In the rows, zero is written as 128.
Each path below is one point turned by a fixed rotation once a step. After each direction that follows a path, write how fast that rotation turns it, in deg/step (0 if it stays still).
Each turn is a multiple of 5 degrees from 10 to 175, or 0.
Each row of a path follows its step; steps can be skipped.
Path 1:
step 0: [140 141 137 123 125 137 127 129 126 121 125 145 117 129 142 122 132 127
 125 130 129 116 126 134 118 133 139 128 128 125 120 125 129 124 130 130
 130 136 118 119 123 131 126 133 127 122 132 137]
step 1: [131 136 132 124 136 136 124 132 132 127 128 139 124 126 139 123 132 126
 125 139 127 126 130 119 129 123 138 133 127 121 122 120 123 130 131 121
 139 135 125 113 120 122 124 132 117 122 127 144]
step 2: [129 136 130 121 134 130 125 130 130 124 132 131 123 132 123 127 134 125
 118 141 122 133 127 123 133 136 143 126 129 121 120 129 123 126 139 119
 129 131 118 131 127 122 121 126 109 122 135 141]
step 3: [127 137 134 126 132 123 136 120 124 118 130 131 125 133 125 117 139 118
 125 127 125 119 128 128 124 135 143 127 126 126 119 120 123 131 136 124
 128 136 114 132 131 138 120 125 122 125 134 139]
step 4: [131 140 131 128 137 123 131 127 120 126 130 130 119 121 133 111 131 120
 128 128 126 128 126 131 126 124 134 134 123 128 123 111 133 120 126 116
 128 142 124 124 133 133 120 128 123 119 124 142]
step 5: [139 134 130 115 127 123 119 129 126 130 126 132 123 125 129 115 131 128
 119 139 131 133 118 128 139 126 134 128 128 127 121 113 136 122 120 128
 134 138 118 127 127 132 124 128 113 119 133 132]
step 6: [129 142 137 121 130 126 122 118 126 116 121 126 133 139 134 126 132 124
 128 141 129 123 118 118 137 128 137 123 125 121 120 117 126 130 122 126
 129 141 122 131 127 134 125 128 115 126 132 123]
step 8: [125 134 128 123 129 113 131 129 118 130 126 133 130 129 126 123 143 125
 126 141 124 126 121 120 121 133 125 126 136 135 123 124 133 121 123 130
 134 137 120 117 122 134 128 120 119 122 123 142]
step 9: [133 134 127 126 126 123 125 123 112 125 129 132 130 138 132 126 129 131
 124 134 134 128 114 116 128 141 121 132 128 124 129 121 119 120 124 123
 125 142 124 126 124 132 122 121 118 119 125 141]
step 10: [142 126 135 129 123 130 125 129 115 123 129 131 117 140 134 130 120 126
 129 133 125 124 118 124 129 132 127 123 129 121 118 129 131 131 124 126
 122 143 115 123 129 140 118 126 119 125 122 137]
Directions:
[128 127 128 126 128 127 126 128 127 131 128 129 129 126 129 127 128 130
 129 129 132 129 129 128 127 124 126 129 125 128 134 128 127 126 129 131
 130 129 128 125 128 127 128 128 124 124 130 130] -> 95
[130 127 128 128 125 128 127 128 126 126 129 131 126 127 131 126 125 125
 125 128 129 128 126 132 133 128 129 129 128 130 130 129 127 130 126 129
 127 132 131 127 127 129 129 131 129 127 127 126] -> 70
